Here is a table of points, one per row:
c(-0.53, 0.96, -1.36, -0.07, 0.75, -0.04, 0.93, 1.00, 1.16, 0.76, 1.19,
  -0.20, -0.41, 0.30, -0.82, -0.87, 2.12, -0.95, 0.74, 0.27, 0.84, -0.63,
  0.14, -0.45)
c(-2.80, 0.03, -0.69, -0.80, 0.11, -0.47, 0.55, 0.58, -1.68, 0.33, 0.54,
  -1.39, 1.35, -0.31, 0.25, 0.77, -0.13, 0.17, 0.49, -1.83, -0.21, 1.46,
  2.69, -0.09)
c(0.35, -1.17, -0.82, 0.99, -0.64, -0.08, 1.04, -0.27, 0.45, -1.60, 0.52,
  -1.29, -0.35, 1.19, -0.13, -0.27, -1.08, -0.03, -0.78, 0.09, 2.39, -0.35,
  0.29, -0.30)
c(1.52, 0.43, 0.31, 0.83, 1.30, 0.35, 0.44, 0.27, -0.72, 0.61, -0.11,
  -0.56, 0.37, -0.17, -0.15, -1.22, -0.35, 0.39, 1.97, 1.06, -0.76, -0.67,
  0.44, 1.07)
c(-0.07, 0.13, -0.56, -2.10, 0.51, -0.50, 0.52, 0.99, -0.61, 0.15, -1.49,
  -1.39, 1.86, -0.03, 0.27, 0.47, 0.46, -0.09, -1.14, -0.54, 0.21, 0.69,
  0.08, 0.78)
c(0.40, 1.67, -0.66, -0.09, 1.24, 1.87, 0.22, -1.70, -0.05, 0.54, -1.03,
  0.14, -0.32, 0.73, -0.86, 1.45, 0.42, -2.07, 0.63, -1.36, 1.09, 1.48,
  -0.79, -0.89)
c(0.39, 1.47, -0.30, 0.40, 2.11, -1.45, -1.16, 1.17, -0.15, -1.14, 0.85,
  -0.33, 1.59, -0.97, -0.02, 1.20, 1.59, -0.88, 0.82, 0.55, 0.84, 0.52,
  -0.73, 0.13)
c(0.04, 0.21, -0.33, 1.02, -0.62, -0.60, 0.28, -0.10, -0.71, 0.97, 1.03,
  -0.06, 2.10, -2.48, 0.43, 1.34, -0.05, -2.29, 0.55, 0.84, 0.01, -0.72,
  -0.02, -1.20)
c(-1.08, 2.36, 0.24, -0.64, 0.14, -0.76, -0.94, 0.23, -0.15, -1.79, 0.93,
  -0.73, 0.56, -1.09, 0.39, 0.11, -1.35, 2.07, -0.04, 0.70, 1.04, -0.33,
  0.93, 0.18)
c(1.82, -0.27, 0.60, 0.99, -1.26, 0.12, -0.72, -0.30, -2.58, 0.40, -0.03,
  -0.12, -0.21, -1.83, 0.60, 1.43, -0.79, 0.36, 0.76, 0.90, -0.24, 0.86,
  -1.49, 0.52)
c(1.41, -0.50, -1.15, -0.20, -0.34, -0.22, 0.39, 0.11, -0.71, 1.97, 0.42,
  0.60, -0.53, -0.60, 1.71, -0.36, 2.02, -0.40, -0.21, -0.06, -0.01, -0.55,
  0.87, -0.90)
c(0.17, 0.51, 0.22, 1.24, -0.33, 1.29, -0.23, -0.67, -0.70, 1.94, -1.39,
  1.95, 1.75, 1.83, 1.13, -0.68, -0.66, -0.01, 0.12, -0.81, -0.12, 0.49,
  1.25, -0.43)
c(-0.35, -1.41, 0.43, 1.02, 1.64, -0.27, -0.47, -0.84, -0.47, -0.35, -0.97,
  -2.66, -2.89, -1.63, 0.94, 0.33, -0.89, -0.95, -0.25, -1.08, 0.25, -0.53,
  0.34, -1.68)
c(-0.46, -0.58, 1.10, 0.10, -1.85, -1.21, -1.31, -0.45, -0.34, -0.23, -1.10,
  -0.47, -1.43, 1.75, -1.51, 2.40, -0.71, -0.87, 1.04, -0.58, 0.27, -1.69,
  -0.72, 1.07)
c(-0.86, -0.26, -0.46, -1.80, -1.16, -0.21, 0.24, 2.64, -0.54, 0.74, -2.04,
  -1.23, -0.63, 0.09, 0.11, -0.36, 1.45, -0.23, 0.80, 0.34, -0.45, 0.80,
  -1.20, -1.64)
c(-1.07, -0.90, 0.17, -1.12, -1.01, 0.88, -0.79, 1.76, 2.42, 0.89, 1.17,
  0.88, 1.14, -0.86, -1.87, -0.75, -1.66, -0.40, 2.14, 0.54, 0.44, -0.03,
  -0.69, 1.01)
c(-0.60, -2.07, 0.80, -0.28, 1.14, 0.13, 1.27, 1.63, 0.35, 0.50, -1.13,
  1.91, -1.17, -0.92, -0.47, 1.32, -0.91, -0.95, -0.99, 2.14, 0.28, -0.74,
  2.22, 0.48)
c(0.18, -1.64, 1.90, -0.70, 1.13, -0.95, -0.18, -0.17, -0.15, 1.38, -0.82,
  0.02, 0.21, -0.91, 0.04, -0.19, -1.46, -0.95, -0.52, -2.09, -0.78, 0.42,
  0.81, -0.83)
c(0.78, -0.50, 0.12, -0.07, 0.46, -0.31, -0.46, 1.06, -1.05, -0.33, 0.67,
  -0.90, 0.28, 0.63, 0.34, -1.11, -0.88, 0.78, -0.66, -0.68, -1.13, -0.10,
  -1.73, 0.76)
c(1.11, 0.18, 1.03, 1.03, -0.53, -0.61, -0.75, 0.79, 1.53, -0.44, 1.23,
  0.51, -1.75, 0.44, -0.27, 0.54, 0.92, -0.39, -1.35, -1.07, 0.44, 2.52,
  -0.52, -0.40)
c(0.19, 1.45, 0.67, -0.55, 1.71, 0.35, 0.86, -0.08, -0.57, -0.47, -0.32,
  -0.32, -0.93, 0.48, -0.68, -1.99, -1.83, -0.71, 1.58, -0.98, -0.65, 1.27,
  0.77, 1.07)
c(0.02, -0.08, 2.15, 0.67, 0.98, -2.23, -0.88, -0.90, 2.13, -0.46, -0.42,
  -0.63, -0.63, -0.58, 1.05, -1.81, 1.41, -0.84, 0.35, -0.32, -0.96, -0.53,
  2.07, -0.77)
c(1.58, 0.82, -0.44, -1.55, -2.22, 1.04, -0.04, -0.19, 0.22, -3.10, -0.44,
  0.62, -0.62, -2.53, 1.22, 0.02, -0.27, 0.10, 0.19, -1.55, 0.33, 1.05,
  -0.17, -0.53)
c(1.37, 0.16, 0.20, -1.39, -0.02, 0.83, 0.05, 0.09, 0.73, 0.46, -0.37,
  -0.48, 0.43, -0.79, -0.95, -0.55, 2.00, 0.44, -1.79, -0.98, -0.56, -0.96,
  -0.27, 1.48)
c(0.69, -0.58, 0.00, -0.37, 1.45, 0.39, 0.36, -0.16, 0.22, -1.01, -0.42,
  0.15, 0.94, 1.38, -0.76, 0.23, -0.12, -0.69, 0.51, -0.91, 1.58, -0.86,
  -0.75, -0.70)
c(1.07, -0.61, -0.24, 0.52, -1.37, 1.24, 0.37, -0.74, 1.64, -0.36, -1.85,
  -0.99, 0.69, 1.61, 0.58, 1.27, 0.13, -0.19, 0.68, -0.47, -0.96, -0.55,
  0.98, 1.03)
c(1.24, 0.48, 0.16, 0.29, 0.82, -0.11, 0.53, 0.05, -0.71, 0.84, 0.97,
  -0.56, -0.17, 1.02, 1.70, 0.59, -1.21, 0.78, -0.98, -0.95, 1.64, -1.14,
  -1.45, 1.27)
c(-0.84, -1.51, -0.36, 0.86, 0.54, 1.39, 1.65, 0.34, 0.33, 0.15, 1.87,
  -1.25, -0.16, 0.22, -1.02, 1.13, -0.49, 1.49, -0.41, -0.23, -1.45, -0.63,
  -0.09, -0.16)
c(-0.96, -0.33, -2.57, 0.07, -1.98, -0.14, -0.21, -1.34, -0.71, 0.34, 0.54,
  -0.48, -0.91, -0.27, 1.26, -2.05, -0.51, -1.75, 1.01, 0.79, -1.40, -0.79,
  0.13, 0.42)
c(-0.37, 0.74, 0.13, 0.83, -0.17, -1.12, 0.19, -0.48, 0.90, 1.62, 0.57,
  -0.91, -0.78, 0.76, 1.74, 0.19, 0.99, 0.38, -0.75, 0.47, 0.01, 0.57,
  0.02, 2.08)
c(1.34, 0.13, -1.43, -0.35, -0.43, -0.10, -0.32, 0.23, -0.47, -0.01, 0.12,
  0.58, -0.27, 0.70, -1.27, -0.83, -0.51, -1.12, -0.93, 0.70, 0.19, 0.62,
  0.27, -0.14)
c(-0.78, 2.88, 0.87, -0.59, -0.58, 1.16, 1.13, 0.34, -0.94, -0.26, 1.35,
  0.42, -1.01, 0.41, 0.26, 1.04, 0.48, 0.70, 0.56, -0.54, 0.32, -2.49,
  1.39, -0.27)
c(0.47, 0.36, -1.83, 1.45, 1.04, 0.22, -1.90, 2.93, -0.68, -0.48, -0.14,
  1.34, -0.57, 0.25, 0.33, -0.95, -0.35, -0.82, -1.50, -0.58, -0.49, -0.31,
  0.35, 1.70)
c(-0.06, 0.72, 0.26, 0.06, -0.55, 0.52, -0.55, 0.01, 0.56, 1.54, -0.32,
  -0.80, 0.81, 0.69, 1.45, -0.63, -1.30, 1.00, 0.11, 0.88, 1.35, 1.89,
  0.14, 0.03)
c(-1.19, 1.17, 0.10, -0.10, -1.07, 0.44, -0.48, 0.14, -0.62, -1.37, -0.64,
  2.08, -1.26, 0.88, -0.39, -0.42, 0.55, -0.11, 0.25, 1.14, -1.38, 0.39,
  0.42, -1.00)
c(2.18, 1.40, 1.60, -0.59, -1.70, -0.44, 0.39, 1.38, 0.78, 2.25, 1.83,
  -0.65, 0.22, 0.03, -1.25, 0.95, -0.39, -0.41, -0.67, 0.45, -1.21, 0.12,
  -0.26, -1.29)
c(1.23, -0.43, -0.66, -1.92, -0.38, -0.79, -2.26, -0.58, 1.42, -0.32, -0.08,
  -0.20, 0.95, 0.62, 1.13, -0.11, -0.06, 1.02, -0.34, 0.18, -0.77, -1.87,
  0.41, 0.53)
c(0.33, -0.71, 0.88, 0.89, -0.23, 0.62, -2.46, -0.46, 0.59, -1.40, -1.20,
  -0.68, 2.18, 0.73, 0.34, 1.64, 0.31, -0.37, 0.77, 1.89, 0.56, -0.57,
  1.07, -0.66)
c(-0.42, -0.24, -0.84, -0.49, -0.27, -0.89, 0.39, -1.31, 0.59, -0.63, 1.03,
  0.25, 1.13, -0.01, 0.59, -0.82, -1.00, -2.19, -1.79, 0.13, 0.68, -1.14,
  -1.15, 0.40)
c(-0.05, -0.97, -1.02, -0.40, 0.76, -0.70, 0.33, -1.51, 0.43, -0.24, 1.11,
  -0.19, -0.64, 0.54, -1.33, 0.88, 0.45, 1.77, -0.11, 0.13, -2.54, 1.16,
  0.32, -1.09)
c(-0.66, 0.73, -0.21, -0.24, 0.45, -0.63, 2.14, -1.14, -0.54, -0.89, -0.49,
  0.16, 0.29, 0.37, -0.17, 0.78, -1.28, -0.40, -2.45, 2.91, -1.16, 0.37,
  -0.28, -0.80)
c(-0.97, 0.23, 1.55, 1.72, -0.66, -0.04, -0.03, -0.47, 0.23, -1.49, 1.77,
  -0.39, 1.15, -0.55, 0.43, -1.78, 0.08, 0.00, 0.16, -1.22, 0.49, 1.78,
  -0.75, 0.71)
c(-0.98, -2.03, 1.00, -0.40, -0.17, 0.07, 0.89, -1.42, -0.94, 0.39, 0.62,
  1.90, 1.66, 0.53, 0.93, -0.22, 1.50, -0.21, 0.27, -0.81, 0.64, -0.54,
  -1.00, -0.42)
c(1.65, -1.42, 0.21, 0.29, -0.51, -0.89, -0.26, -1.28, -1.32, -0.06, 1.45,
  -0.49, 0.00, 0.63, -2.60, -0.92, 1.34, 0.27, 0.54, 1.35, 1.17, 1.74,
  1.66, 1.32)
c(0.09, 1.06, -2.05, 2.37, 0.39, -2.24, 0.99, -0.02, 1.50, -0.26, -2.35,
  0.27, 1.19, 0.07, -0.59, -0.58, 0.39, 1.77, 0.91, -0.21, -0.51, -0.19,
  -1.88, -1.13)
There is one direction along which these points spread out most. How far along it is each point below, from 0 to 99? The average is 50, and the first point in the table lies past the average. One standard deviation of the points above along it is 16.
c(-0.66, -1.60, -0.53, 0.54, -0.27, 1.18, -0.81, 1.92, -1.27, -0.58, 0.56,
  -0.97, -1.01, 2.21, 1.23, -0.62, 1.37, 0.25, 0.06, 0.81, 1.10, -0.19,
  -0.16, -1.67) 46
c(-0.09, -0.64, -0.41, -1.60, 2.28, 1.17, -0.84, -0.57, 1.99, 0.70, 1.11,
  1.15, -1.04, -0.15, 2.20, 0.96, -0.86, 1.22, 0.96, 2.17, -0.21, 1.95,
  -1.13, -0.73) 49
c(-0.97, -0.51, 0.26, 1.31, -0.96, -0.19, 0.75, 0.29, -0.21, 0.47, -1.86,
  -0.57, 0.39, -1.21, -0.92, -0.82, 0.07, 2.29, -0.61, -0.08, -0.03, 0.08,
  -0.92, 0.15) 51
c(-0.68, 0.36, 0.40, 0.92, -0.81, -1.62, -0.23, 0.27, 0.66, 1.03, -0.63,
  1.76, -0.55, -0.46, -0.83, -0.79, -1.63, 1.02, -0.86, -0.51, 1.46, -0.58,
  -0.53, -2.17) 48
c(-0.80, 0.90, 0.17, -1.10, -0.79, -0.12, 1.10, -1.15, 0.83, 0.83, -1.30,
  -1.03, -1.56, -0.15, -0.26, -0.34, 0.12, -0.69, 0.63, 1.35, 1.72, 0.34,
  -0.77, 1.78) 49
c(0.28, -0.04, 1.03, 0.62, 0.25, -0.03, 2.45, 0.21, 0.15, -1.70, -0.94,
  1.88, -0.19, -0.54, 0.81, 0.59, 1.16, 0.37, -1.00, 0.73, -0.21, 0.80,
  0.66, 1.80) 47
c(-0.53, -1.52, -0.70, -1.31, 0.39, 0.87, -0.52, -0.40, -0.66, -0.50, -0.20,
  0.28, 0.42, -0.51, -0.77, -0.41, 0.50, -0.32, -0.68, -0.15, -0.18, 0.65,
  -1.86, 0.47) 51
c(-1.16, 0.90, 0.40, 0.68, 0.35, 0.21, -1.69, -1.16, -1.43, 0.19, 0.22,
  0.57, -0.11, 0.55, -0.46, 0.35, 0.88, 0.22, -0.61, 0.20, -1.41, -0.09,
  -0.90, 0.63) 52
c(0.30, -0.48, -1.62, -0.26, 0.10, -1.46, 0.71, 1.28, -0.16, -0.56, -0.13,
  1.34, -0.36, 0.78, 0.12, 1.82, -0.99, 0.14, 1.34, -1.02, -0.84, 0.47,
  1.18, 0.81) 42
c(1.27, -0.11, 1.41, -1.82, -0.61, -1.08, 1.73, 0.20, -0.81, -1.35, 1.09,
  1.40, 0.18, 0.67, 0.78, -0.86, -0.19, 1.69, 1.67, -0.18, 0.56, -0.69,
  -0.04, -1.12) 59
c(-0.16, 0.44, 2.15, 1.16, 0.22, 2.58, 0.41, 0.90, 0.08, -0.17, -0.69,
  -0.59, 0.12, -1.10, 0.07, -1.16, 0.64, -0.32, 0.17, 0.91, -0.53, -0.70,
  -0.89, 0.37) 52
c(-0.71, -0.58, -1.80, 0.72, 0.36, 0.54, -0.76, -1.28, -0.24, 1.32, -0.66,
  1.39, -1.00, -2.64, -1.43, 0.64, 0.61, 2.37, 0.43, -0.96, 2.05, -1.11,
  0.99, 0.66) 44
c(0.29, 0.36, 0.18, -0.31, 1.46, 0.06, -0.50, -0.81, -1.07, 0.06, -0.09,
  0.15, -0.75, 0.13, -0.81, -0.44, -0.15, -0.20, 1.29, -0.04, -1.10, -1.79,
  -1.00, -0.33) 42
c(-0.92, -0.34, -0.45, 1.32, -0.64, 1.69, 0.80, 0.36, 2.39, -0.59, 1.33,
  -0.02, 0.04, -0.36, 0.14, 1.20, -0.54, -0.81, 0.02, -1.53, -1.82, -0.09,
  0.16, 0.01) 44
c(-2.54, 0.07, 1.22, -1.12, -0.06, -0.72, -1.40, -0.14, -0.45, 0.65, 0.02,
  0.50, -0.42, 0.53, -0.37, 0.38, 0.91, -0.02, -1.08, -0.37, -0.11, -0.04,
  -0.78, 0.84) 45
c(0.57, 0.74, -0.42, -0.61, 0.12, 1.99, -0.96, -1.05, 0.11, 0.14, -0.41,
  -0.63, 0.67, -0.10, -1.65, -1.15, -0.26, 0.55, -2.04, 0.05, 0.22, -0.27,
  1.87, -1.76) 44
